In the rows, zero is written as 128.
A state moves one step at a time under one of 8 hidden systems, and each row is a state written as 18 numbers. Each run below is a few steps of one system.
H, path 1 (11 x 18):
[[186 118 107 113 157 108 127 145 159 146 197 127 132 172 117 106 110 108]
 [ 79 120  75  96 130 147 124  46 113 135 110 145 153 131 143 107 107  93]
 [139 135  80 191  98 163 109 155  95 113  90  99 102 140 118 170 125 116]
 [191 101 124 122 168 122 107 134 197 161 125 136 135 156 126 148 123 169]
 [ 92 118 139 132 157 107 102  56 105 168  83 144 138  86 150  99 136 134]
 [135 148 124 143 100 102 142 190  88 136  97  65 114  84 108 153 138 139]
 [145 117 156  71 135 116 171 145 211 114 134 136 127 121 137 146 141 179]
 [ 75 146 174 144 137 139 117 105  98 118 140 192  98  98 167  97 149 129]
 [138 162 150 134  98 129 127 205  87 128 165 103 133 132  83 104 108 116]
 [129 108 140  78  96 121 163  93 197  91 156 120 159 154 119 112 107 108]
 [100 141 110 159 116 137  98  87  90  93 149 170  99 145 184 144 147  77]]
T, path 2:
[[134 118 174 136 142 138 138 102  98  97 132 108 140  80  96 135 150 204]
 [134  68 202 116 135 127 151 168 103 101 155 100 115 145 163 131 139 137]
 [110 149 174  86 134  95 171 177 165 134 116 135 152 158 142 136 120  81]
 [ 92 199 124 161 124 121 158 128 161  84 124 167 147 122  87 134 140 108]
 [152 140  99 163 127 165 123 113 118  74 204 154 107 141  96 116 131 136]
 [143  82 125  89 135 160  99  84 122 139 172 149 135 175 152  95  92  98]
 [ 88 118  98 132 109 124  94 105 120 156  71 129 150 163 160 124  99  72]
 [152 160  54 178 122 108 100 134 142 151  94 101 118 117 119 163 135 128]
 [178 126 105 129 179 124 113  90 125 156 132 134 108  81 119 135 150 188]
 [102  69 163  96 156 145 129 128  67 149 107 115 121 101 145  97 129 168]
 [109  91 154 106  97 109 170 194 142 140  86  64 129 128 139 124 114 122]]
N, path 3, 11 rows:
[[173 170 180 127  98  86 110 140 112  98 141 165  86 121 140 136 147  77]
 [ 97 157 113  85 131 102 130 156 149  98 203 148 171 156 123 131 133 149]
 [ 88 133 163 152 136 192 133  93 123 116 129 149 160 174 161 165 114  98]
 [181 122 120 192 131 112  97 129  98  91 138 136 110 169  99 121 126  76]
 [119 100  43 115 171 118 130  91 133 137 181 109 154 144 123 111 126 145]
 [100 106  97 136 133 197 142  88  73 135  75 113 119 117 144 152 115 114]
 [176 104  99 171 120 115 123 182 121 119  79  95  96 124  82 121 125 151]
 [128 106 102 100 167 111 123 119 182 197 121 120 133  98 142 103 126 190]
 [104 148 171 102 103 132 134 107  87 154  71 131 108  64 144 118 126 109]
 [147 141 167 115  85  84 151 197 153  88 133 102 116 105  97 132 138 160]
 [116 144 167  93 147 129 131 130 203 152 157 174 136 141 180 152 138 157]]
D, path 4:
[[105 119  79  68 171 128 149 119 174 124 146 177 148 133 116 106 125 169]
 [ 79 138 125 164 109 215 124 126 105 149 102 150 102 102 134 102 111 139]
 [206 136 137 137  81 120 109 158 148 149 160  97  86 122 115 104 108 105]
 [105 130 122  90 106  68  92  63 187 126 135 148 149 122 155 108 133 141]
 [ 76 166 141 138  84 149 105 132  74 108  97 115 142 111 148 184 133 136]
 [199 116 152 141 137 120 126 176 141 118 124  89 150 174  93 173 116 136]
 [111  91 162 140 203  91 128  80 149 140 110 163 155 150 156 113 146 126]
 [ 89 159 139 123 146 135 169 150  43 124 132 130 113  93 130 129 142  90]
 [160 115  87 105 133 147 184 161 164 101 160 103 128 134  72 112 115 151]
 [105  98 112 153 146 170 115  87 177 136 127 181  94 132 172 100 130 159]
 [139 176 129 130  87 149  87 149  73 163 144 149  88 110 143 114 113  83]]
L, path 5 (11 x 18):
[[122 134 110 100  82 110  75  95 160  96 114 160 118  96 116 117 133 193]
 [ 92 142 159 140 125 142  84 152  73 179 141 118 137 134 186 145 128 130]
 [187 147 170  94 131 122 149 149 145 134  98 117 161 159  84 161  98  92]
 [ 87 126 142 133 137  63 111  97 148  69 106 169 147 122 122 118 158 159]
 [110 137 150 146 182 138 161 144  81 146 181 117 117 121 180 158 161 119]
 [164 108 117  69 135 166 179 150 140  96 138 133 134 148  74 118  96 123]
 [ 67  81 113 170 104 126 110 105 151  91 116 151 118 144 145  65 125 136]
 [163 149 111 169 128 142 137 117 127 175 169  97  84 118 177 144 137  71]
 [155 161  67  76  90 140 123 116 148 114 126 127 140 112  70 135 104 146]
 [ 68 110 133 172 108 141  69 106 102 131  95 117 157 127 143 118 126 177]
 [200 126 167 134 161 123 116 142 106 185 108 106 117 145 155 175 123  93]]
E, path 6 (11 x 18):
[[ 89 119 175 136 182 191 173 141 154 155 103 142 167 152 129 138 113 146]
 [170 109 176 189 132 132 147 113 116  99 111 129  86  97  87  82 132 120]
 [134 127  95  94 120  74 138 136 124 131 209 104 109  95 139  85 144 134]
 [ 76 143 109  67  84 180 158 124 143 139 131 133 136 136 166 135  99  93]
 [141 144 121 181  78 160  92 163 154  96  84 158 108 160  99 132 105 126]
 [176 133 132 155 146  94  62 102 152 170 172 125 145 138 129 119 129 161]
 [121 135 144  75 140 121 113  55  60 142 112 124 159 111 143 151 124  98]
 [100 113  95 128 128 103 153 168  97  65  79 107 141 146 114 172 143 131]
 [135 103 123 162 187 135 154 156 196 159 133 129 119 146 161 148 148 169]
 [140 143 176 128 175 160 147 103 100 162 122 182 103  90 119  86 123 110]
 [109 129 124 121  94 105 149 150  85  91 153  86 137  98  69  78 122 127]]
J, path 7, 11 rows:
[[ 93 109 108 159 104 131  86  68  88 113 127  90 157 108 118 119 126 171]
 [179  85 149 156 124 143 109 130  97 165 112  59 111 138 162 160 119 118]
 [126 113 119 101 158  85 121 166 150 164  43 140 122 132 160 158 140 130]
 [ 69 168 151 155 155 103 163 144 140 136 112 132 141  75 125 128 164 171]
 [179 124 193 118 140 151 165 129 120 115 161 120 101  81 101 113 137 160]
 [132  81 159  69 128 123 118 141 136 107 146 176  99 149 165  89 122 131]
 [ 69 171 134 118  90 136 135 160 153 140 169 148 141 151 163 109 110  83]
 [166 195 117 131  85 146 140 118 169  97 138 140 135 129  73 152 110 103]
 [148 116  85 147 125 112  70  65 118  73 152 164 125 145 117 133 142 144]
 [112 117 110 136 149 128  90 102  53 160 158  94 161 159 162 144 119  98]
 [136 108 129 121 136 128 152 149 127 141  54  76 176 166 107 172 104 101]]
J, path 8, 11 rows:
[[109 107 104 140 154 163 121  58  88 131 118 131 170 165 115 111  95  77]
 [125  94  71 162 110 128 138 150  96 110  91  65 135 156 101 128 107  94]
 [137 102  46 150 153 128 138 126 173 164 101  86 123 122 135 143 129 162]
 [109 124 110 137 150 165 116 104  98 171  65 135 111  73 128 121 128 170]
 [138 105 176 132 102 108 106 173 105 149 102  84 114  86 116 100 125 182]
 [148 106 186 107 117  95 134 129 196 165 124 114 104 106 183 120 137 143]
 [108 181 165  96 106 119 143 148 132 121 118 184  84  88 170 149 153 108]
 [134 183 170 101 116 113 124 173 133  90 189 161 139 123 103 143 142 160]
 [152 127 185 122 142 140 121  75 152 102 187 171 154 167 130 122 119 112]
 [121 131 120 132 124 127 124 115  84  86 142 158 126 173 136 120 118  36]
 [118 144  54 122 133 114 148 148 134 107 158  99 169 173 102 149 117 100]]
L, path 9, 11 rows:
[[155 109 157  67 103 103 166 130 189  80 130 132 105 114 135 133 138 145]
 [ 53 145 115 123 108 150 116 153 130 102 163 182 110 138 185 126 144 140]
 [150 160 150 167 119 192 147 146 128 135 178 124 139 168 112 138  99  78]
 [166 108 121 129  95 110  99  52 156  74 144 127 146 145  92 108 112 121]
 [ 88 112  77 136 129  96  94  84  86 134 146 101 130 129 195 150 153 120]
 [147 139  79 113 164 169 158 152 103 158  97  96 148 149 113 191 110 110]
 [135 106 109 151 161 129 109 114 138 106  61 161 142 128  62  98 119 170]
 [133 107 147 170 171  93 110 116  99 180 134 121  93  89 159  84 152 134]
 [160 141 129  55 122 118 182 166 131 168 125  93 111  85 117 122 114 118]
 [ 75 127 139 116  78 139 135 164 172  93  81 149 125 110 117 111 118 179]
 [140 149 195 191 122 153  99 152 142 147 154 154  95 141 179 142 141 128]]
Z, path 10 (11 x 18):
[[158  92 159 127 148 126 117 138 140 190  88 126  87  90 139  84 123 158]
 [113 155 143 107 114  73 138 181 135 149 101 139  92  66 135  98 145 138]
 [ 87 162 158  91  98 116 153 171 181 126 133 120 137  95 142 152 141 186]
 [125 137 203 113  78 156 101 144 141  93 147 152 119 134 161 160 134 165]
 [123 145 178 119  96  94  85 153 100  85 173 152 146 169 132 129 127 103]
 [101 136 142 110 118 101 145  87 144  92 154 123 187 173 130 137 118  74]
 [133 116 103 151 126 158 154  67 120  66 139 133 125 159 133 162 133  82]
 [153 118  63 159 177 164 118 115  83 116 169 140 127 166 110 135 126 111]
 [139 101  87 133 178 159 128  90 107 180 110 120 154 139  94  83  88 109]
 [144 103  84 162 131 129 144 109 132 164  67  94  92  93 109  83 116 109]
 [145 137  73 136 151 102 139 158 159 175 121 112  84  79 144 128 150 169]]
Z, path 11, 11 rows:
[[145  79 168 104 136  84 153  98 183 112 120 139  97 113 163  96 142 122]
 [ 77 174 107 115 128 126 156 157  98  97 156 176  89  95 156 129 159 113]
 [111 165 129 111 110 191 144 168 149 122 163 123 171 154  91 145 101 164]
 [155  82 170 151  80 156  74  83 150 114 131 130 123 155 128  94  99 135]
 [135 145 102 141 110  61  96 117  97 134 159 122 105 130 161 108 137  54]
 [106 168  69  90 148 120 163 106 156 142 110 123 173 141 126 182 126 108]
 [131 100 126 171 145 195 117  94 111 105  76 133 124 136 125 176 130 170]
 [182 108 154 168 176 109  96 161  66 153 156 116 109 132 117 112 131 132]
 [125 113 131  63 162  78 165 120 143 163 107 123 155 108 104  77 111 106]
 [ 77 115 107 138 105 144 187 124 156  93  79 116  94  85 146 124 147 138]
 [146 156 123 154 126 165 126 191 145 133 189 142  86 126 147 153 144 174]]
E, path 12:
[[131 100 100 136 175 102 101 135 135 172  95 115 126 109 157 155 156 199]
 [107 133 181 107 177 134 145 145  78 176  79 135 125  88 147 142 139 141]
 [124 131 180 123 126  95 182 188 127 102  97 101 129  87  84 121 141 152]
 [117 127 167 124 109 107 170 137 199 110 175 120 104  95 160 116 154 164]
 [130 167 176 102  95 171 137 138 127 105 178 183  85 118 155 121 125 102]
 [137 137 150 115  77 134 106 154 138  83 174 144 153 179  85 105  97 112]
 [141 111 129 154  99 119  96  61 172 118 165 113 156 179 149 130 112  95]
 [158 144  79 137 145 130  93  73  92 114 130 166 117 154 144 162 134  70]
 [116 113  57 122 185 134 116 134  89 128 112 132 172 169  96 144 119 141]
 [112  72 109 171 178 156 147  97 123 165  74  89 145 135 136 123 119 141]
 [152 116 105 153 164 109 149 136  96 159  79 115  71  74 126 105 147 118]]
N, path 13:
[[156  82 149 146 112  95  98 117  99 114  53 128  84 124 147 116 129 102]
 [127 154  83 119 145  64 144 179 142 158 168  93 118  94 132 119 152 155]
 [100 159 158  78 149 174 166  96 142 148  83 150 163 103 122 164 117 147]
 [136 110 198 168 104 116 114 163 113  76  98 158  90 128 118 101 138 130]
 [156 140 135 112 144  98 138 159 168 166 219 113 132 139 143 107 129 134]
 [ 97 154 130  69 114 159 143  68 128 123 111 169 151 135 148 141 105  72]
 [110 135 121 195  75 122 110 154 112  52 133 130 108 144 113 125 143 123]
 [172 132 108 142 166 148 108 127 162 164 192 115 147 162 134 159 125 164]
 [118 107 118  93 148 140  94  66  70 144  75 161 143 142 141 125 103  86]
 [106 107  98 173 107  86 145 166  91  97 123  59 124 118 114 111 142 125]
 [168 128 109 123 177 150 169 118 184 163 128 106 135 118 129 179 136 168]]
D, path 14, 11 rows:
[[150 142 124 113 141 114 140 204 151 167  71 101 143 124 105 170 122 166]
 [133 134 183 151 185 105 129 130 171 169  95 148 148 108 111 116 139 179]
 [114 149 213 122 141 116 146 141  91 131 151 140 117  73 126 102 148 149]
 [118 125 173  80  99 138 175 167 154  90 188 117 138 127 114 110 123 147]
 [ 92 125 155 150 105 176 147 118 194  90 160 168 126 163 158 125 123 131]
 [139 167 140 186 103 158  93 123 107 107 179 167 106 165 144 131 125  70]
 [150 120  90 128 111 108  97  79 104 101 175 113 158 165 104 110 108  79]
 [104  78  76 125 122 129 126  62 101  95  94  99 134 144 155 149 128 102]
 [147 123  65 126 149 132 131 163  93 144  79 114 101 146 156 187 134 100]
 [147 135  73 124 190 104 120 142 142 181  80 139 144 131  94 125 120 139]
 [116 119 129 140 164 121 130 101 103 169  79 122 119  57 105  88 134 166]]
H, path 15:
[[151 138 103 155 104 114  42  93 119 116 109 133 159 161 112 159 118 139]
 [158  94 145 135 151 114  89  95 105 152 107  72 170 153 147 184 131 149]
 [131  94 151 119 194  92 155 125 103 149  58 107 144 126 146 167 149 119]
 [ 97 141 114 145 194  96 185 163 131 128  97 128 130  93 115 138 165 160]
 [127 144 136 126 155 156 183 131 140 130 157 134 103  65  99 103 144 179]
 [129  96 140 109  93 153 143 144 122 108 149 143  70  87 121  51 122 145]
 [ 96 127 125 114  60 138 120 171 156 139 161 126  99 137 163  73 107 105]
 [128 182 135 110  64 143 104 125 172 139 137 160 131 153 150 136  97  77]
 [143 165 139 131  91 111  55 101 120  88 126 170 152 165 115 161 120 114]
 [143 109 151 137 144 108  80 105  89 115 149  94 183 175 135 181 129 143]
 [142  89 149 119 196 117 159 106  85 136  98  95 167 159 140 172 131 101]]
T, path 16:
[[169  96 127 156 113 114  96 159 167 174 118 107  71 128 180 119 127 128]
 [134 185 139  81 138  89 120 127 113 196 111 133 128  70 132 127 128 121]
 [ 97 140 137 120 104 136 137 120  81  87  96 101 149  80  86 157 139 183]
 [156  83 172 140 121 142 142 166 154  89 164  96 112 149 154 160 148 180]
 [135 143 210 100 162 113 147 153 152 161 141 168 134 145 162 123 123  94]
 [ 82 182 142 138 116 107 147 137  99  94 107 146 165 124  76 114 121  86]
 [143 127  82 161 110 131 146 111 149  57 182 104 128 147  95 144 138 134]
 [153 101 120 111 164 163 115  86 151 129 173 186 105 168 176 129 128 109]
 [ 86 130 110 127 138 149  86 135  94 170  90 168 148 160 128  91  90  88]
 [136 126  65 173  95 109 117 111 144 141  97  62 144 122  90 119 109 119]
 [181 117  95 134 143 106 118  79 141 136 133 124  76  87 162 152 161 150]]

Which system made each of these runs?
path 17:
[[141  90 101 175 102 112 116 103 129  75  78 131  75 133 146 126 141 101]
 [140 150  63  99 147 102 106 174 135 176 180 136 104 128 165 134 139 140]]
 : T
path 18:
[[137 152 102 101  87  91  98 108 190 118 159 151 117 152 179 149 131  99]
 [105 205 112 134 118 144 102  98  94 112 141 162 151 130 135 188 140 105]]
 : J
path 19, 2 rows:
[[104 105 146 140 123  93 115 159 138 155 190  81 167 160 143  91 115 126]
 [157 147 138 110 104 139 155  65 160 145  99 118 123 119 147 147 111  55]]
 : E
path 20 (2 x 18):
[[101 160 114 123 140 161 171  54 122 127  95 146 124  97 140 151 133  82]
 [144 127 120 162 106 139 119 168  96  52 128 145  89 115  77 120 140 165]]
 : N
path 21 (2 x 18):
[[ 81 149 121  80 134 103 148  91  71 106 115 158 126  74 117 102 140 111]
 [109 112  85 118  91 166 167 191 126  98 138  76 121 118 107 139 121 173]]
 : D
path 22:
[[110 125 114  82 167 167 152 154 153 155 134 192 120 132 112  72 103 140]
 [ 81 143 134 173  73 163 128 131 146 133 113 133 114  96 105  64 105 133]]
 : Z
path 23, 2 rows:
[[ 92 102 165 151  89 163  89 135 117 166  80  97 148 135 149 121 101 145]
 [194 143 173 160 107  65 111 153 157 137 117 108 101 133 143 144 139  91]]
 : Z
path 24, 2 rows:
[[ 57 143 124 169 141 178 165 112 147 107 123 123 157 123 128 158 138 165]
 [204 126 161 169 145 176 120 153 103 116 150 150  80 142 123 147 128 120]]
 : D
path 25:
[[129  93 155  97 126 102 124 150 137  70 115 114 155 134 103 156 142 208]
 [103 113 195 160 163 134 163 148 161 140 167 120 131 143 186 134 146 132]]
 : T
path 26:
[[127 144 103  90 102 125  96 112 129  68 140 163 148 171 139 189 130 122]
 [ 84 126 110 187 151 132  83 146  90 116 139 144 151 181 158 156 140 131]]
 : N
path 27:
[[ 90 126 109 174  83 118 123 191 101 110 111  79 108 123 151 147 142 133]
 [179 149 163 113 156 117 125 151 194 170 162 133 144 160 154 167 126 138]]
 : Z
path 28, 2 rows:
[[140  80 155 154 107 136 176  92 150 112  89  69 129 117  94  92 109 106]
 [148 126  79 140 130  72 134 136 155 127 149 127  64 116 185 135 164 100]]
 : H
path 29 (2 x 18):
[[163 126 175 159 109 162 164 128 158 171 123  61 138 134 122 134  98  96]
 [162 130 110 104 136  55 129 100 164 107  98 170  94 118 139 119 145  88]]
 : H
path 30 (2 x 18):
[[109 157  89 121  76 102  56 148  86 158 122 127 112 114 153 118 118 113]
 [134 162 124  97 107 120 102 150 144 169  84  92 175 138 121 189 106 147]]
 : E
path 31 (2 x 18):
[[191 169 105 129 101 123 141 129 166 109 171 100 106  99 104 162 142 153]
 [135 109 127  93 151 145  75  67 107 117 129 188 123 135 154 145 136 158]]
 : J
path 32:
[[ 80 124 144 142 140 131 171  78 141  81  97 119 191 148  98 145 126 119]
 [150 108 107 194 142 134 131 157 137  78 148 154  79 167 147 139 151 109]]
 : T
path 33:
[[120 118 129 148 101 107 134  84 152 107 175  91 112 128 199 162 159 112]
 [164 180  89 115 143 142 112 151  89 115 128 169 113 140 129 202 143 113]]
 : N
path 34:
[[139 134  70 181 105 135  69 106 119 135 120 131  91  93 113 104 132 171]
 [155 118 135 106 111 104  68 101  93 188 127  82 135  95 144 125 116 152]]
 : J
path 35 (2 x 18):
[[142 117 169 133 120 132 166 136 167 144 171 136  84 100 132  53 123 115]
 [112 172 125  97  58 127 130 120 132 122 178 137 107 101 119  74 109  87]]
 : E
path 36 (2 x 18):
[[ 61 133 137 106 127  97 126 181 115 141  69 130 165 152 151 146 126 113]
 [133 165 149 190 142 121 182 144 186 124 129 103 138 110  96 148 148 150]]
 : J
path 37 (2 x 18):
[[184  90 136 119 136 156 184 122 185 119 105 112  90 106 111 128 128 157]
 [ 91 125 132 125 128 109 106 138 116 124 155 187  79  99 158  59 142 141]]
 : E
